Each path below is one point turned by a fixed rotation once a step. After each direction that follows a path, write how fast that rotation turns it, in degrees each step (0 if it stays still).
Each turn is a multiple of 5 degrees from 10 to 175, or 0.
Each row of a path follows its step; steps can be skipped.
Path 1:
step 0: [ 1.07  1.48 -0.57  0.50  2.44  0.89  0.31  1.57  1.17  0.69  1.29  0.34
  0.91  2.63  1.14 -2.09 -1.60  0.40 -2.61  0.61  3.04 -0.42  0.28  0.11
 -2.78 -0.85  2.10  1.16 -1.11]
step 1: [-2.18 -0.10 -1.25  0.64  1.62 -0.56 -2.05  0.73 -1.98  0.25  0.08 -1.63
  0.72  1.17  2.36  0.26 -1.11 -0.44 -2.46  2.37 -1.19  0.73 -0.67  0.53
  2.57 -2.59  0.11 -0.23  2.67]
step 2: [ 0.19  0.40  0.83  0.13 -1.18  0.44  0.39  0.64 -2.95 -2.14 -0.59 -1.25
 -3.34  2.73  0.28  0.50 -0.56  0.47  1.71  2.77  1.17  0.33  2.05 -0.05
 -0.05 -1.93  0.32 -1.03 -2.61]
step 3: [ 0.14  2.03  0.57  0.39  1.09  1.96  1.50  1.58 -0.57 -1.76  1.16  0.05
  2.00  1.98 -1.76 -0.07  1.10  1.59 -1.74 -0.76  1.43  3.32 -0.61 -1.99
 -1.83 -1.97 -0.88 -0.80  1.31]
step 4: [-1.45 -1.08  0.18 -0.55  2.95  0.71  0.01 -0.37 -0.33 -1.35 -1.05 -0.05
 -0.54 -1.97  2.78 -1.69 -2.07  1.19 -2.00  1.37 -0.11 -0.76  1.04  0.08
 -2.90 -2.67  1.64 -0.28  1.67]
step 5: [ 0.03 -1.00  0.44  1.35  2.57  1.98 -1.65  0.74 -1.86 -0.93 -0.01  1.32
  0.23  2.61  0.33 -1.06 -2.31 -2.63 -0.14  1.92  0.69  1.57 -0.79  1.55
  2.04 -0.77  0.25 -0.84 -2.56]
step 6: [-0.29  1.23 -1.10 -0.85 -0.89  0.32  0.96 -0.77 -1.58  0.45  1.06 -0.61
 -1.04  3.70  1.39  0.09 -1.60  1.20 -0.27 -2.25 -0.50  1.69  1.64 -2.44
  1.12 -3.34  0.06 -2.23  0.74]
step 7: [-2.07  1.04  1.78 -2.97 -0.03  2.11 -1.66  1.08 -0.10 -1.69 -0.71 -1.63
 -0.55 -0.39 -1.82 -0.62  0.76 -0.25 -1.96  0.47  1.41 -0.52  0.36 -0.08
 -2.24 -3.99 -0.33  0.47 -0.95]
step 8: [-1.10 -1.24  1.54  1.49  1.70  0.68  2.23 -0.45 -0.54 -3.04 -0.24 -0.25
  0.37  1.22  2.26 -3.47  0.19 -0.16 -2.31  0.28  1.14  0.55 -1.24  1.55
  0.07  0.17 -1.54 -2.73  0.51]
step 10: [-1.63  2.41 -0.24 -1.42  0.31  0.37 -0.45  0.37 -0.41  1.24  0.87 -1.19
  1.98  3.15  1.41 -3.08  0.66 -1.22  0.58  0.86 -0.78  1.17  0.78  0.35
  0.07 -3.69  0.27  1.89 -1.43]
step 11: [-2.96 -2.24 -0.68  1.12 -0.50  2.27 -0.18  0.45 -0.73 -1.73 -0.38 -3.29
 -1.30  0.28 -0.31 -0.15  1.69  0.00 -1.19  1.00 -0.49  0.72  2.25 -0.51
  0.74 -1.92 -1.48 -2.92  1.05]
step 12: [-0.28  0.53  0.29 -1.17 -0.17  0.94  0.11 -0.88 -2.22 -3.11 -2.07  2.06
  1.04  1.97 -1.14 -1.89 -0.25  1.99 -0.86  0.93  0.57  0.47  0.47 -0.32
 -3.17  0.90  0.11 -2.21 -2.49]
[-0.13 -0.10 -0.27  0.54 -0.24  0.07  0.10  0.47  0.21  0.43 -0.02 -0.38
 -1.24 -0.62  0.16 -0.28 -0.75 -0.41  0.80 -0.06  0.68 -0.90  1.12 -0.49
 -0.54 -0.10  0.02 -0.77  0.82]  155
[ 0.47  0.62  0.16  0.38  1.10 -0.39  0.32 -0.07  0.09 -0.75  0.07  0.17
 -0.51  0.36  0.25  1.16 -0.62  0.12 -0.33  0.52  0.97  0.20 -0.11  0.27
  0.18 -1.44 -0.18  0.24  0.34]  10
[-0.48 -0.44  0.37  0.82 -0.21 -0.32  0.17 -0.51 -0.08 -1.09 -0.26  0.05
 -0.36  0.42 -1.41 -0.65  0.29  0.12 -0.25 -0.69  0.13 -0.25  0.31 -0.38
  0.05 -0.15  0.70  1.12  0.65]  85
[ 0.46  0.05  0.64  1.01 -0.38  0.15  0.16 -0.30  0.73  0.70  0.57 -0.03
  0.58  0.74 -0.33 -0.93 -0.17 -0.61  0.07  0.64  0.34  0.52 -0.67 -0.39
  0.02 -0.07 -1.17 -0.12  0.68]  145
[-0.12  0.02 -0.05 -0.15 -0.61 -0.25  0.34 -0.30 -0.59  0.24 -0.87 -0.09
 -0.31 -0.02 -0.24 -0.07 -0.32 -1.16  0.66  0.40  0.18  0.06 -1.05  0.55
 -1.43 -0.55  0.31  0.57 -0.74]  140
[ 0.00 -0.04  1.14 -0.10 -0.57 -0.14 -0.38  0.37 -0.93  0.34  0.33 -0.22
  0.40  0.56  0.40  0.33 -0.43  0.17  1.68 -0.38 -0.11  0.12  0.18  0.15
  1.01 -0.47  0.41  0.48  0.27]  90
[ 0.69  0.28  0.58  0.38 -0.10 -0.30  0.00  0.03  0.17 -0.09 -0.50 -0.12
  0.67 -0.23  0.10 -0.10  0.78 -0.67 -0.28  0.31 -0.07 -0.33 -0.12 -0.85
  0.37 -0.71  1.57 -1.25 -0.25]  0
